One turn or mirror swaps these rows in pairs. Which row does each one swap with?
Sisa: [ 1.34  2.17  0.29 -0.57 -0.91  1.07  1.05 -2.15 -1.50  1.29  1.39 -0.92
  0.00  0.29  1.92 -3.16  0.31 -2.17 -0.76 -1.49 -0.78 -2.57]
giv: [ 1.16  1.93  0.93  0.22  2.50  1.65  0.50 -0.88 -0.10 -1.83  0.69 -0.46
 -0.57  0.57  2.01 -0.88  0.73 -0.28 -1.98 -1.46  2.05  1.05]
Zed: [-0.59  1.21 -1.84  1.16 -0.87 -0.66  1.96  1.12 -0.94 -0.38  2.09 -0.77
 -0.10  0.02 -0.55 -1.07  0.16 -1.26 -1.99 -0.55 -0.66 -1.97]
sabis: [-0.78  1.09 -0.33 -0.23 -1.45 -0.20 -0.03 -0.13 -1.50 -1.50 -1.23  0.30
 -0.88  0.52 -1.23 -0.19  0.18  0.16 -0.15  0.26  1.12 -2.51]
vob: [ 1.04  2.01 -0.98  1.04  2.01  0.16  0.68 -1.38 -2.39 -1.11  1.11  1.13
  0.89  0.59 -0.48  2.62  0.69 -1.13 -0.84 -1.69  1.08 -2.48]
gefu: [ 0.74  2.95 -0.40 -1.76  0.90  1.36 -1.27 -1.30 -3.29 -0.43  2.08  0.83
  1.68  0.94  1.32  0.29 -2.06 -1.07 -2.43 -1.87  0.82 -1.98]
Lutil: [ 0.57  1.47  3.35  0.56 -1.35  0.91  0.66 -0.94 -1.60 -0.23 -0.32 -0.45
  0.99 -0.06  0.82 -1.75 -0.30 -1.23 -0.83 -1.20 -0.55 -1.30]
tapi: [ 2.94  1.12 -0.24 -0.49  0.79  1.32  1.15 -2.07 -0.33 -0.37  1.63 -0.78
  1.15 -1.04  2.85 -0.94  2.10 -3.01 -0.67 -0.88  1.46  0.50]
lef: [ 1.21  1.97 -3.99 -0.15 -1.25  0.06 -1.26  0.65 -1.43 -0.28  1.30  0.15
  0.34 -0.30  1.10  2.11  0.40 -1.68 -1.50 -1.44  2.36 -2.13]
sul: [ 0.91  3.36  0.51  1.21 -0.55  1.91  1.38 -1.12 -0.87 -0.41  0.29 -1.93
  1.13  0.13  4.05 -1.09  0.68 -1.42 -2.14 -0.76  1.19  0.07]
Nid: [ 0.09  3.03 -0.24  0.64 -1.31  1.13 -1.55 -1.09 -2.05 -1.43 -1.16 -1.25
  1.29 -1.18  1.01 -0.24  1.57 -2.45 -0.37  1.27  1.07 -0.30]
Ter: [-0.06  0.52 -1.39 -1.82 -0.85  2.36 -0.84 -1.02 -2.93 -2.62  0.18 -1.59
  0.16  0.67  1.50  0.91 -0.94  0.02 -1.11 -1.75  3.08  0.47]
Lazef: [ 0.32  2.08 -1.39 -1.58 -0.01  1.22  0.40  0.92 -1.86 -1.98  0.83 -0.23
  0.54 -0.70  1.70  3.43 -0.32 -1.53 -1.62 -1.07  0.57 -1.97]
bozek: [ 0.84  2.12 -3.16 -0.68  1.50  1.30 -0.56 -1.93 -2.94 -2.11  0.38  0.08
  2.16  0.09  2.21  1.57  0.84 -2.33 -1.26 -1.12  1.66 -1.68]
mup: [ 0.55  1.31  0.13 -1.89 -1.05  0.57 -1.81 -1.96 -1.80 -2.43 -0.57  0.44
  3.36  0.08  1.37  0.52  0.39 -1.27 -1.34 -0.87  0.80  1.04]
lata: [ 0.70  0.41  0.47 -1.30 -0.12  1.47  2.50 -0.07  0.36 -0.84  0.97 -0.74
  1.63  0.00  2.41  0.47  1.17 -0.99 -2.64 -2.39  2.57 -0.52]
ner: [ 0.22  2.16 -2.20  0.55 -0.75  0.79  2.00  1.14 -0.83  1.98  0.43  0.27
 -1.38 -1.24 -0.06 -0.38 -0.19 -0.99 -2.12 -1.92  1.73 -2.00]
nitaz: [ 0.43  0.95 -2.06  0.46  0.03 -0.71 -0.50 -0.42 -1.62 -2.65  0.00  1.72
 -1.29 -1.37  0.24 -0.52  0.92 -1.75 -0.70  0.22 -1.47 -1.49]
furi: [ 1.40  0.88 -3.70 -0.91 -0.31  1.57 -0.07 -2.02 -2.31 -1.23  0.27 -0.77
 -1.40  0.09 -0.51 -1.29  1.00 -0.73  0.13 -0.36  0.65  1.15]
Putiz: [ 0.83  1.77 -1.38 -0.23 -0.75  0.54 -0.18 -2.62 -1.68 -1.27 -0.47  0.70
  2.11 -0.69  0.79  3.66 -0.12 -0.82 -1.31 -1.76 -0.24 -0.15]
Gen: [ 0.77  1.23 -0.86  1.05 -2.01  0.98  0.36 -1.78 -1.05 -4.07  1.17 -0.20
  0.58  0.15  0.38 -2.64  0.85 -1.47 -1.33 -0.91  0.47 -1.01]
sote: [ 0.52  1.62  1.47 -0.24 -0.45  0.51  1.10  0.55 -1.66  1.83 -0.09 -0.64
  3.08  0.30  1.67 -1.35 -0.46 -1.86 -1.38 -0.95  0.84 -0.79]
Sek: [-0.53  2.60 -2.29 -0.28 -2.11  1.35 -0.22  0.09 -2.07 -0.18  0.02  1.06
 -1.03 -0.10  1.57 -0.03 -1.97 -0.82 -1.47 -3.14 -1.52 -1.89]
petov: [ 0.55  0.46 -3.04 -1.16  1.34  0.89  0.15 -2.29 -1.31 -0.56  1.90 -0.51
 -1.73 -0.59  1.01 -1.45 -1.15 -1.44 -1.79 -1.93 -1.22  1.04]
suti: [ 1.61  2.71  0.14 -0.82 -0.23  0.30 -2.72 -2.49 -2.66 -1.02 -0.52  1.53
 -0.09 -0.48  1.35  0.09 -2.12 -1.18 -2.47 -0.84 -0.70 -1.21]
semu: [ 0.74  2.12  1.01 -1.69 -1.82  1.60  0.16 -2.40 -1.21  1.41  0.50 -0.16
 -0.92 -1.30  1.54  2.06 -0.45 -1.41 -1.82 -2.15  1.62 -0.75]
pem: [ 0.83  0.88  1.32 -0.19  1.02  0.78  0.05 -0.22 -0.91  0.19 -0.62  1.32
 -2.03  0.09  1.48 -2.81 -1.59 -1.43 -1.55 -2.10  0.92  0.30]
godim: [ 0.50  1.38 -0.46 -1.25 -1.67  0.47  0.94  0.50 -1.36  1.43  1.49  0.18
 -0.26  0.22  2.00  2.95  0.18 -1.15 -1.58 -1.53  0.93  0.73]
vusem: [ 0.25  0.20 -0.65 -1.02 -1.23  3.42  1.09 -1.95 -0.51  0.53 -0.70 -0.71
  0.76 -0.85  2.03 -2.04  0.10 -1.48  0.11 -3.25  2.10 -0.16]
Kuni: [ 0.90  0.66 -2.19 -0.03 -1.43  0.97 -0.97 -2.64 -0.77 -3.01  1.38  0.51
  0.28 -0.12  0.87 -3.40  0.82 -1.25 -1.49 -1.13  0.66 -0.57]
luko: [ 0.09  1.33  1.80  0.45  0.21  1.70  0.70  1.33 -1.79 -0.75  0.00 -0.67
 -1.12  0.07  1.89  2.34 -0.30 -1.21 -1.59 -1.83 -0.20 -0.23]
rego: [ 0.37  2.14 -1.69  1.37  0.18  1.43  0.32 -0.56 -1.66  2.34  0.70 -0.29
 -2.54 -0.04  1.32  1.41 -0.35 -1.71 -1.40 -1.44  0.74 -2.09]
tarin: [ 0.88  2.22 -3.41 -0.37 -2.85  0.88 -1.09 -0.80 -1.44 -1.61 -0.12  0.97
  1.25  0.39  1.13  0.57 -0.57 -0.65 -1.61 -0.82  2.26 -2.86]
rako: [-0.25  1.23 -1.49 -2.48 -0.77  0.12 -1.62 -0.36 -0.83 -1.81 -0.99  0.79
 -0.13 -0.76  0.12  0.05 -1.01 -0.29 -1.92 -0.70 -1.77 -1.27]
Doni: [ 1.36  1.28 -1.19  1.42 -0.54  0.28  0.28 -0.94 -1.01  1.26  0.64  0.57
  2.63 -1.05  1.12 -0.72  0.38 -2.68 -1.58 -1.88  3.98 -1.53]
losug: [ 1.42  1.07 -0.26  0.49 -0.52 -0.79 -0.36 -1.15 -3.61 -1.22  0.08  1.88
 -0.69  1.81 -0.99 -0.35 -0.77 -1.27 -0.11 -0.27  0.05 -2.26]
pime: [ 1.15  1.64 -1.14 -2.75  0.04  0.64 -1.66 -1.99 -3.18 -0.66  0.00  0.28
  1.78  1.32  1.60  0.80 -1.54 -0.58 -1.68 -0.40  0.13  0.80]
fefa: [ 1.43  1.97  0.14  0.58  0.55  1.03  0.55  0.74 -2.46  2.08  0.83  0.83
  2.81 -0.66  1.77  0.21 -0.98 -1.73 -1.46 -0.79  1.32 -1.88]
zof: [ 1.12  1.24 -4.17  0.49 -2.40  0.83 -0.45 -0.20 -1.42 -1.90  2.28 -0.03
  1.00  0.51  0.51  0.31 -0.16 -1.12 -2.44 -1.15  1.04 -2.12]
vita: [ 3.43  1.86 -0.51  1.42  0.68 -0.11 -1.23 -2.38 -1.74 -0.53  0.99  0.69
 -0.10  0.43  1.73  0.55  1.68 -2.89 -1.06 -0.04 -0.02  0.32]
Guna: [ 0.50  2.30 -2.29  0.61  0.20  1.09 -0.57 -0.32 -2.70  0.08  0.28 -0.63
  1.12  0.05  2.75 -0.23  1.18 -3.38  0.04  0.36  0.53  1.70]
Tif: [ 0.83  0.99  0.40 -0.42 -0.01  1.18  1.97 -1.37 -1.51  0.02  1.96  0.06
 -3.41 -0.63  2.18 -1.29  0.24 -1.48 -1.38 -1.97 -0.69 -1.53]
Vad: [ 0.28 -0.41 -2.11 -0.06 -0.21  3.22  0.73 -0.84 -0.40 -0.44  1.34 -1.29
  0.66 -1.39  1.41 -1.79 -0.32 -1.75 -1.04 -3.71  0.74  0.42]
mudu: [ 0.02 -0.97 -0.50 -0.83  0.18  0.29 -1.47  0.14 -0.90 -1.60  1.41 -0.77
  0.52  0.93 -0.38 -0.57  2.08 -0.25  0.47 -1.15  0.52 -0.53]
rimi: [ 1.02  1.59 -1.81 -0.04  1.60  0.97 -1.97 -0.01 -1.21  1.52  2.17  0.13
 -1.19 -0.04  2.68 -0.69 -0.37 -1.47 -1.97 -2.57  1.74 -2.68]
buneg: [ 0.64  0.10 -1.27  0.48 -0.65  1.04 -0.53 -0.98 -0.33 -1.05 -0.40 -0.98
 -1.55  0.39  0.07 -0.01  1.98 -0.42 -0.14  0.90  0.36  1.62]
dutes: [ 0.57  2.97  1.25 -0.66 -1.00  1.52  0.37 -1.26 -2.36  1.12  0.66 -0.26
  2.42 -0.04  3.08 -0.12 -0.79 -2.37 -2.50 -2.51  1.62 -1.89]
Rivuf: [ 1.10  1.57 -0.63 -0.63  0.91  1.31 -0.71 -3.25 -1.32  1.43 -0.51  0.48
 -2.41 -0.56  1.45 -2.32 -0.68 -1.41 -0.80 -1.41  1.81 -1.20]
tasi: [ 0.40  0.73  1.59 -1.04  0.45  0.97 -0.03 -0.34 -0.71 -0.97  0.90  0.29
  3.49 -0.19  0.41 -2.01  0.33 -1.27 -1.41 -1.10  0.69  0.57]
fal: [ 0.66 -0.01 -1.34 -0.80 -0.44  2.84  0.58 -0.59 -0.71 -0.13  0.83 -2.27
 -0.07 -0.68  1.98 -0.81  1.75 -1.76  0.63 -2.27  2.26  1.18]
Rutis: [-1.23  0.75 -1.33 -0.19 -1.25  1.97  0.66 -0.53 -1.41 -0.40  1.18  0.64
 -0.40 -1.26  0.54 -0.63 -1.37 -0.95 -2.01 -3.99  0.40 -3.54]
peno: [ 1.12  1.36 -1.53  0.49 -2.72  0.72  0.34 -1.83 -0.22 -0.65  0.39  0.48
  0.39  0.27  1.14 -3.29  1.21 -1.62 -0.32 -1.85 -1.27  0.63]
reled: [ 2.02  0.61 -0.16 -2.25  0.00  1.71 -0.76 -1.04 -2.60 -1.48  0.77 -0.01
  1.71  0.65  1.78  0.06 -0.48  0.32 -1.13  0.09  0.88  1.78]
belot: [ 1.06  1.07 -1.66  0.68 -1.36  1.33  0.18 -1.38 -1.51  0.38  0.79 -0.83
 -2.86 -0.17  2.18 -3.44  0.71 -1.44 -1.74 -1.40  1.14 -0.12]
til: [-0.01  1.25 -1.08 -0.17 -0.22  1.97  0.54 -1.89 -1.30 -1.03  0.85  1.46
 -0.93 -1.92  1.08  0.19 -1.91 -2.25 -2.56 -4.28  0.34 -2.48]
tesa: [-0.52 -0.29 -2.59  0.50 -1.86  0.02 -0.36 -0.30 -2.52 -0.41 -0.29  1.06
 -1.38 -0.98 -0.97  0.65  0.27 -0.85 -0.73 -2.01 -0.59 -1.71]

fal swaps with lef
tesa swaps with belot
pime swaps with sote
losug swaps with pem
ner swaps with furi
Rivuf swaps with sabis
reled swaps with fefa
vusem swaps with tarin

